Every row has a hidden score. How much higher is the second row's score than the first row's in each pair? 10 means about the same, 20 much higher and 0 much lower.
c(1.90, 0.95, -2.40, 2.05, 1.66, -0.02, -1.84, -2.02)
c(0.69, -0.58, -0.28, 0.60, 0.82, 0.90, 0.17, -0.54) -> 5
c(-0.09, -0.53, -0.07, 0.38, 0.12, 0.31, -0.26, -0.19)
c(-0.40, 0.02, -0.11, -0.35, 0.66, -0.32, -0.24, -0.63) -> 10
c(1.65, -0.15, -1.79, 1.73, 2.07, 1.34, -0.53, -1.75)
c(0.72, -1.46, 0.53, 0.24, 0.12, 1.99, 0.69, 0.37) -> 10
c(-0.42, 0.60, 0.37, -0.59, -0.52, -0.55, 0.49, 0.60)
c(1.27, -1.91, -0.73, 1.69, 1.36, 2.62, 0.07, -0.58) -> 0
c(-0.35, 0.77, -0.75, 0.28, -0.69, -1.08, -0.88, -0.22)
c(0.18, 0.36, 1.08, -1.25, 0.35, -0.51, 1.27, 0.21) -> 1
c(0.06, -0.49, 0.49, -0.28, 0.50, 0.26, -0.03, -0.13)
c(1.32, -1.76, -0.03, 0.90, 1.17, 2.70, 0.63, 0.04) -> 3
c(-0.98, 1.00, -0.54, 0.07, -0.89, -1.07, -0.45, -0.14)
c(1.71, 0.12, -1.28, 1.14, 1.95, 0.57, -0.32, -1.49) -> 0
c(-0.34, 0.59, -0.18, -0.39, -0.43, -0.63, -0.06, 0.31)
c(-1.22, -3.05, 1.41, 0.73, -0.97, 2.11, -0.27, 0.83) -> 0
c(1.53, 0.02, -1.34, 1.27, 1.17, 1.04, -0.54, -0.80)
c(-1.29, 0.51, 0.65, -0.99, -2.23, -1.12, 0.05, 1.51) -> 20
c(-0.02, 0.50, -0.59, 0.04, 0.05, -0.80, -0.77, -0.45)
c(-0.75, -0.06, -0.56, 0.61, -0.94, -0.44, -0.99, -0.03) -> 12
c(-0.38, 0.48, 1.06, -1.02, -0.52, -0.73, 0.93, 0.83)
c(-0.09, 0.01, -0.66, 0.30, -0.16, -0.22, -1.03, -0.34) -> 10
c(0.45, 0.47, -0.38, 0.15, 0.14, 0.31, 0.30, 0.06)
c(0.43, 0.20, -0.07, -0.37, 0.22, 0.54, 0.55, 0.19) -> 8
c(-0.35, -1.03, 0.73, -0.23, 0.25, 1.19, 0.62, 0.49)
c(0.42, -2.35, 0.47, 1.19, -0.16, 2.02, -0.52, 0.33) -> 9
c(1.17, 0.49, -0.37, 0.00, 0.53, 0.43, 0.26, -0.26)
c(-1.54, 0.51, 0.90, -1.02, -1.48, -1.58, 0.60, 0.86) -> 17
c(0.95, 1.20, -1.79, 0.88, 0.83, -0.40, -0.64, -1.08)
c(-2.43, -1.81, 1.30, -0.22, -2.33, 0.60, -0.27, 1.44) -> 10
c(0.26, 1.63, -0.01, -1.24, 0.96, -1.42, 0.47, -0.76)
c(1.89, 1.38, -2.43, 1.12, 1.28, -0.24, -0.78, -1.34) -> 12
c(0.09, 1.29, -0.60, -0.27, 0.40, -1.09, -0.18, -0.51)
c(0.50, -1.04, -0.09, 0.54, 1.08, 1.37, 0.21, -0.41) -> 0
c(0.69, -0.25, 0.04, 0.18, 0.33, 0.34, 0.14, 0.07)
c(0.60, -0.88, 0.19, 0.07, 0.93, 0.56, 0.25, -0.39) -> 6
c(-0.38, 0.78, -0.13, -0.20, -1.23, -1.09, -0.28, 0.42)
c(0.76, -0.13, -0.09, -0.23, 1.05, 0.29, 0.37, -0.40) -> 0
c(-1.59, -0.55, 0.71, -0.55, -1.45, -0.46, -0.33, 0.61)
c(-0.12, -0.40, 0.07, 0.26, 0.66, -0.16, 0.15, -0.69) -> 3
c(-0.83, 0.25, 1.01, -1.00, -1.14, -0.61, 0.84, 0.97)
c(-1.40, 0.22, 0.73, -1.18, -1.05, -1.30, 0.44, 0.57) -> 11
c(-0.30, 1.37, 0.51, -1.00, 0.28, -1.34, 1.01, -0.03)
c(0.16, 0.77, -0.44, -0.15, -0.47, -0.60, -0.36, 0.06) -> 13
c(-0.24, -2.10, 0.83, 0.41, 0.12, 1.78, 0.38, 0.21)
c(0.27, 0.78, -0.78, 0.15, -0.41, -0.50, -0.32, -0.17) -> 20
c(-0.34, 0.45, -0.53, 0.33, -0.44, -0.51, -1.44, -0.57)
c(0.74, 0.85, -0.41, 0.04, -0.06, -0.36, 0.06, 0.31) -> 9
c(-0.21, -1.28, 0.97, 0.00, -0.09, 1.15, 0.81, 0.43)
c(-0.49, 1.39, 0.64, -1.89, 0.21, -1.80, 1.55, 0.16) -> 17
c(1.61, 1.46, -1.18, 0.44, 1.47, -0.32, 0.52, -0.92)
c(-0.99, 1.26, 1.19, -2.21, -0.40, -1.51, 1.09, 0.53) -> 13
c(-0.54, 1.06, 0.37, -0.85, -0.38, -1.30, 0.42, 0.22)
c(-1.90, -0.53, 1.03, -0.46, -2.25, -0.56, 0.19, 1.63) -> 12
c(-0.67, 0.61, -0.27, -0.39, -0.34, -1.01, -0.40, -0.03)
c(-0.46, -0.03, -0.03, 0.21, 0.07, -0.10, -0.79, -0.39) -> 6
c(-0.14, -0.30, 0.90, -0.53, -0.12, 0.03, 0.66, 0.59)
c(-0.42, 0.43, 0.11, -0.26, -0.49, -0.57, 0.02, 0.45) -> 15
c(-1.34, 0.86, 1.18, -1.63, -1.24, -1.58, 0.80, 0.97)
c(-0.72, -0.28, 0.43, 0.02, -0.98, -0.13, 0.04, 0.59) -> 7
c(0.58, 0.97, -0.54, 0.11, -0.18, -0.41, -0.39, 0.12)
c(-1.65, 0.94, 1.44, -1.83, -0.86, -1.87, 1.38, 0.85) -> 9
c(-1.03, -2.16, 2.76, -1.39, -1.22, 1.70, 2.29, 2.22)
c(0.55, -0.68, 1.14, -0.71, 0.02, 0.93, 1.01, 0.70) -> 12
c(-0.98, -2.07, 0.54, 1.17, -0.64, 0.96, -0.45, 0.34)
c(0.20, -1.28, 0.06, 0.99, 0.78, 1.64, 0.07, -0.21) -> 6
c(-0.19, -1.46, 0.72, 0.20, -0.09, 1.29, 1.18, 0.74)
c(0.04, 1.10, 0.04, -0.52, -0.82, -1.32, -0.57, 0.15) -> 20
c(0.73, -0.60, 0.25, 0.27, 0.06, 0.92, 0.30, 0.42)
c(-0.25, -0.12, 0.87, -0.70, -0.53, -0.06, 0.36, 0.76) -> 13
c(-0.80, -1.27, 0.85, 0.15, -1.26, 0.73, -0.45, 0.81)
c(0.16, -0.78, -0.41, 0.81, 0.22, 0.58, -0.38, -0.41) -> 7
c(0.25, 0.61, -1.13, 0.82, -0.03, -0.35, -1.27, -0.66)
c(0.25, -0.52, -0.33, 0.66, 0.62, 0.99, -0.02, -0.36) -> 2
c(-1.33, -1.45, 1.08, -0.37, -1.89, 0.86, -0.33, 1.17)
c(0.17, 1.19, -0.64, -0.24, 0.97, -0.99, -1.08, -1.21) -> 10
c(-0.19, 0.54, -0.29, -0.15, 0.05, -1.01, 0.20, -0.30)
c(-0.60, 0.25, -0.64, 0.43, -1.05, -0.43, -1.51, -0.05) -> 14
c(0.48, -1.46, 0.27, 0.74, 0.27, 1.28, -0.29, 0.25)
c(1.34, 1.20, -1.17, 0.29, 1.30, -0.47, 0.20, -0.95) -> 14
c(0.54, 0.53, 0.27, -0.45, 0.20, -0.46, 0.52, 0.14)
c(1.88, 0.07, -1.20, 1.33, 1.59, 1.43, -0.35, -0.91) -> 5
c(-0.18, -0.65, 0.40, -0.16, 0.43, 0.41, 0.34, -0.12)
c(-1.66, 0.87, 2.02, -2.37, -1.18, -1.95, 1.49, 1.28) -> 18
c(0.38, 0.82, -1.04, 0.11, 1.16, -1.10, -0.62, -1.38)
c(0.19, -1.05, 0.47, 0.22, -0.15, 1.23, 0.14, 0.47) -> 7
c(-0.38, -0.28, 0.34, 0.16, -0.47, 0.53, 0.52, 0.80)
c(-0.53, -1.72, 0.99, 0.24, -0.50, 1.10, 0.37, 0.65) -> 6
c(1.36, -0.27, -1.42, 1.30, 0.87, 1.03, -1.28, -0.75)
c(-1.34, 0.74, 1.43, -1.62, -0.99, -1.61, 0.75, 0.77) -> 16
